[186.8, 114.6, 106.5, -134.3, -155.2, 54.6, 83.7] ans = -134.3, 186.8

[123.453, -144.748, -161.270, 24.702, 40.778] ans = -161.270, 123.453

[[219.5, 75.2, 4.3, 9.0, 97.1],
 [-160.4, 134.8, -13.0, 53.4, 39.0],
 [-92.4, 63.2, 34.8, -17.1, 159.1]] ans = -13.0, 219.5

[50.9, -58.7, -34.6, -144.7, -48.5, 109.8, -112.8] ans = -144.7, 109.8

[[-14.83, -8.57, 15.59, -7.16, -6.00, -17.16, 7.72],
 [-13.26, -12.32, 15.28, -6.29, -4.14, -16.56, 1.03],
 [-14.38, 1.55, 3.53, -14.01, -8.82, -16.70, -5.37]] ans = -6.29, 15.59

[-152.7, 155.5, 26.1, 161.0, -89.9, -125.7, 19.5] ans = 161.0, 161.0

[[-20.7, 10.9, -16.0, 1.9, 15.8],
 [-16.3, -0.3, -10.2, 14.1, 20.1],
 [-19.2, 4.5, -13.2, 15.1, 18.4]] ans = -10.2, 20.1

[40.359, -171.664, 105.045, -122.393, -56.846, -137.826, -36.999] ans = -122.393, 105.045

[-164.8, -117.5, -12.1, -181.2, 122.5] ans = -12.1, 122.5
---
-67.4   67.4   76.3  -75.1   65.5
-67.4   67.4   76.3  -75.1   65.5
  6.1    0.3   70.2  -70.3   -4.8
>> 6.1

-22.1   27.3   49.7   23.7  -35.5   35.2   44.1
 79.6   -8.9   -3.9   14.9   79.1   21.4   13.9
  3.0   18.8   17.8    9.6    8.8    7.4   12.1
>> 3.0

 -0.4   26.6  -44.5    8.8  -28.5   10.2
-24.1   18.3  -27.6    0.9  -85.0   33.6
  1.2   16.0  -29.2    1.6  -21.6    2.0
>> 1.2

 18.1  -40.9   85.4   70.9  -61.5
-19.7  -75.6   68.9   62.9  -38.5
 72.1   83.2   49.5  -30.7   38.6
>> 72.1

  2.3    0.7   47.7  -49.2   57.7   62.2
-13.4  -16.7   -4.2   26.2    7.4   69.1
 21.6   13.1  -46.3   -3.7   48.8   -8.4
>> 21.6

 13.5   -6.2    5.3    0.6  -62.6    2.8   -6.4
  9.9  -83.9    0.4  -19.8    2.6    8.8   17.2
  8.5    7.7   14.5    1.7  -46.9   11.8  -13.2
>> 8.5

  8.5   81.4  -50.7   30.6  -18.9
 69.9   48.6  -23.2  -52.5   -4.7
-29.7  -18.6  -75.3   10.8   59.9
>> -29.7

-66.6  -82.4  -36.6   23.0   63.3   14.5
 36.1    8.4  -22.6   -8.0    3.4  -13.0
 30.0  -10.1  -63.4  -14.4  -29.7   14.5
>> 30.0
---
Q: [ 1.85 -0.89 -0.69 -1.42  0.82  0.45]
A: 0.45
Q: [ 146.158   39.135  -41.041 -110.482  100.529]
A: 100.529
Q: [ 1.576 -1.723 -1.500 -0.724 -1.772]
A: -1.772
Q: [-168.57   57.46  108.82  103.27   32.21]
A: 32.21
Q: [ 1.420  0.582 -1.263  0.298]
A: 0.298
Q: [-0.154  0.103 -0.135  0.097  0.071]
A: 0.071
Q: [  8.32  16.27  14.25 -14.65]
A: -14.65
Q: [-12.4   0.2   8.4   9.2  -0.7 -18.5  10.3]
A: 10.3
---
[ 62.2 -10.8 -17.3  -8.3] value -8.3

[[-43.2 -23.2 -65.7  32.8  18.7  32.4 -66.2]
 [ 51.8  -2.6  53.1 -61.9  39.4  11.5  70.6]] value -61.9

[[-29.0 -41.7 -18.1 -50.6 -42.4]
 [ 17.5  15.5 -14.3 -76.8 -25.7]
 [ 77.0 -17.8  53.8  -6.5  46.5]] value -42.4

[-31.5 -76.5 -78.9  10.6  12.6  36.5] value -31.5

[ 36.8  -5.9  -8.3 -65.3] value -5.9

[  7.0 -21.8  -3.8  65.4 -82.9] value -3.8

[[ 10.4 -27.9  -3.8  -2.1  20.2]
 [-12.6 -12.0   6.5  65.1 -62.2]
 [ -8.0  19.8  47.7  38.2  -7.2]] value -12.6

[[38.6 76.9 61.4 74.0 63.8 11.8]
 [56.5 44.3 40.5 32.4 29.2 76.1]
 [45.0 49.8 49.9 39.8 41.6 32.3]] value 32.3

[ 58.4  49.9 -77.6 -18.3] value 49.9

[45.8 76.9  9.7  2.9 -3.9 17.6] value 9.7
---
[ 36.2  50.0 -47.3 -13.5 -11.3  83.0] 36.2
[ 55.8  54.4 -25.9 -68.0 -77.8  31.0 -20.6] 55.8
[-57.7 -76.6 -73.6  16.7  17.4  28.3] -57.7
[-52.8 -15.8  74.6 -43.8] -52.8
[-18.8 -61.2  44.9 -27.5  38.4 -82.4] -18.8
[-64.8  63.7 -21.9  43.8  -9.1 -45.0 -74.2] -64.8
[-47.4  42.9 -74.4 -61.0  80.1] -47.4
---
[ 75.9  26.4  -5.7 -70.4 -20.2  49.1  -7.5] -> -5.7

[[-78.7  71.9  44.9 -28.1]
 [  2.3 -64.2  20.5 -12.0]] -> 44.9

[ 71.7 -44.9 -66.3 -35.7  74.7] -> -66.3

[[-39.5  69.8  62.7  40.6 -74.8]
 [-28.6 -27.0 -21.8 -61.8   7.3]
 [ 21.5  -1.2  37.2  51.6 -18.5]] -> 62.7

[[ 14.9 -31.4  73.1  -8.5]
 [  7.1  21.1  71.6 -10.0]
 [ -2.6 -33.5 -75.2  12.1]] -> 73.1

[ 15.9 -44.1  66.9  50.1 -79.5  78.8] -> 66.9

[-29.8 -65.9  36.7   2.8 -34.5 -41.4] -> 36.7
---
[-25.9 -59.7  -9.4 -72.8 -79.4  -6.3] gives -72.8

[[ 16.7  25.8 -40.9  37.0 -73.1 -64.0 -10.2]
 [ 71.6   6.2  39.0  16.3  12.0  74.5 -29.7]
 [-12.6 -28.7   1.0  10.4 -61.6  44.8 -19.9]] gives -61.6

[ -8.6 -73.4 -32.8 -55.2  10.3] gives -32.8

[[ 39.9 -23.5 -10.1  31.6 -68.4 -26.6  62.9]
 [ 10.1   1.7   5.4   3.8  46.1  17.4   1.5]
 [ -7.6  -0.6   4.8 -53.9 -18.3 -22.2 -17.7]] gives -18.3

[ -0.6 -80.6  -1.3  -2.7   7.9] gives -1.3

[-68.0  42.6  34.4  31.6 -73.7  16.0  37.0] gives -73.7

[[-54.0  22.9 -54.1  21.1]
 [ 18.5 -14.9  62.7  51.6]] gives -14.9

[[ 57.3 -29.4 -69.3  40.3]
 [ 32.1 -31.2  21.5  -8.9]
 [ 66.8 -54.0  29.1  -8.9]] gives -54.0
